In the rows, zero is written as 128.
The same turns and mirrors carry the whole set onto itself, and each row onto the other rows of its family. Which rows share a family with each named row? Give them in list order.
These 16 rows form 4 families of 4 rows each.
K157: [145 113 113 130 148 168 131 156 121 130 126 131 124 144 152 187 141]
K959: [116 111 113 139 141 142 130 140 133 135 103 121 119 139 150 182 121]
K298: [154  88 120 147 178 112 125 176 105 147 120 145 125 127 147 175 119]
K649: [163  86 121 167 142 119 137 135 139 133 105 136 137 151 147 158 162]
K268: [185  70 124 136 149 116 113 136 125 120 133 132 144 140 143 158 108]
K190: [182  75 113 154 129 117 114 144 117 118 124 144 132 135 156 149 114]
K714: [166  83 116 160 128 135 124 133 139 138 116 130 122 155 157 171 172]
K33: [151 100 122 135 156 169 126 131 135 132 130 122 131 151 145 188 135]
K910: [144  95 113 179 139 130 152 131 132 140 114 126 125 145 144 153 149]
K987: [136  93 125 147 162 163 107 138 125 145 134 109 112 140 148 188 125]
K907: [178  75 116 140 144 104 120 130 109 132 131 106 131 155 143 158 117]
K172: [135  93 119 136 157 113 100 135 111 158 107 128 124 115 152 191 110]
K705: [141  88 111 141 123 105 125 123 137 147 100 113 120 146 143 168 144]
K424: [151  79 115 137 128  94 125 147 127 135 109 136 121 139 147 161  95]
K249: [168 102 114 138 163 131 108 150  89 142 121 142 141 108 155 177 127]
K766: [154  98 120 141 181 131 122 155 109 148 118 156 142 114 142 184 129]

The rest of the family of K987: K298, K910, K907
The rest of the family of K959: K172, K705, K424

The same turns and mirrors carry the whole set onto itself, and each row onto the other rows of its family. Which rows share a family with each named row? Give them in list order.
These 40 rows form 5 families of 8 rows each.
K719: [123 112 137 109 118 140 148 115 148 136 125 127 150 135 145 135 116 115
 129 109 137]
K946: [101 136 127 117 127 127 116 115 152 120 125 142 147 157 126 127 151 120
 129  96 126]
K269: [121 139 121 148 150 116 137 116 134 141 115 121 107 157  91 139 150 147
 137 129 128]
K476: [ 95 128 122 128 133 118 112 111 147 125 114 142 139 159 101 131 155 130
 133 101 126]
K323: [136 123 148 123 119 117 123 124 145 127 118 117 150 164 126 143 136 126
 145 117 113]
K849: [119  98 125 126 117 158 145 123 128 147 142 134 115 109 134 133 116 143
 117 114 147]
K822: [106 125 126 145 108 158 117 119 126 129 144 135  97 127 132 124 135 137
 105  97 141]
K292: [119 105 108 150 129 113 127 128 127 142 124 134  84 147 105 129 138 165
 134 130 136]
K497: [122 122 130 117 113 120 135 125 160 118 145 123 131 155 162 126 125 126
 141 111 130]
K58: [137 122 140 132 128 111 120 126 134 138 104 123 136 166 103 144 145 138
 143 124 114]
K503: [130 105 137 129 108 156 125 139 127 134 164 125 115 119 137 138 126 158
 126 115 127]
K938: [119 120 120 130 132  93 129 120 151 130 109 127 124 173 118 131 140 136
 150 123 125]
K346: [121 116 125 124 108 136 136 130 150 122 161 124 111 137 165 124 121 139
 131 110 137]
K924: [107 138 131 120 117 144 119 119 146 120 138 139 137 147 146 123 144 118
 118  90 132]
K967: [114 137 131 127 127 150 145 122 148 122 172 115 123 127 147 134 127 138
 129 112 134]
K318: [133 107 127 144 128 132 119 138 113 149 127 135 102 136  98 142 145 170
 131 128 124]
K619: [136 114 132 141 133 116 118 131 120 146 108 131 117 155  92 142 149 156
 138 128 118]
K126: [109 133 130 129 109 156 120 120 137 124 147 138 116 135 147 122 137 125
 108  91 137]
K171: [122 105 120 130 142 119 140 116 128 156  93 140 124 143  92 138 136 140
 132 125 136]
K851: [121 105 133 115 114 154 148 120 139 140 141 129 134 119 147 133 112 127
 121 109 144]
K99: [115 131 123 137 131 155 144 128 135 133 172 122 102 119 135 133 132 155
 122 117 138]
K218: [120  96 115 134 136 133 140 121 119 159 109 142 109 127  95 137 132 153
 125 126 142]
K167: [121 107 117 136 111 140 135 134 135 130 160 129  90 127 150 124 122 155
 125 118 140]
K641: [117 147 135 128 138 118 141 111 157 122 132 109 141 161 125 140 136 120
 143 117 125]
K807: [ 92 119 119 143 132 120 109 109 136 130 112 139 119 152  86 133 152 141
 130 107 130]
K656: [124 116 134 112 128 124 145 112 148 140 105 129 153 150 128 136 125 114
 136 113 132]
K635: [119 112 113 143 135  98 127 123 137 137 109 133 103 164 102 132 143 153
 144 129 129]
K963: [115 142 136 123 130 135 144 116 158 118 156 109 139 146 143 137 130 124
 137 111 129]
K945: [131 103 129 139 119 148 122 141 115 143 150 133 100 122 117 139 136 170
 126 123 127]
K32: [133 120 151 118 110 132 124 127 146 122 141 115 149 149 144 142 126 127
 141 110 117]
K787: [ 95 114 118 153 124 133 109 110 126 133 121 136  99 139  88 132 145 148
 121 108 136]
K843: [124 113 127 120 137 116 141 113 139 148  92 136 144 153 106 137 133 125
 138 120 132]
K502: [121 125 127 120 122 103 133 121 159 120 124 124 137 170 142 129 134 125
 148 116 126]
K648: [100 116 121 154 114 149 113 114 121 133 134 135  90 130 106 128 138 146
 110 103 141]
K911: [119 132 116 153 148 130 138 122 124 145 132 127  91 139  94 137 147 161
 127 130 133]
K861: [117 129 116 147 139 146 140 128 125 141 155 126  89 123 112 134 140 164
 121 124 137]
K107: [120  93 117 133 127 149 143 125 119 155 129 140 105 113 111 134 124 154
 119 121 146]
K729: [119 104 111 147 119 130 130 133 127 138 145 133  79 131 125 126 130 167
 127 125 140]
K47: [130 112 146 121 105 148 126 133 139 125 160 118 135 130 149 140 123 140
 132 111 123]
K621: [119 145 129 139 146 110 139 111 148 131 116 113 128 166 104 141 145 130
 143 124 125]

The rest of the family of K641: K269, K967, K99, K963, K911, K861, K621
The rest of the family of K787: K946, K476, K822, K924, K126, K807, K648
The rest of the family of K32: K323, K58, K503, K318, K619, K945, K47

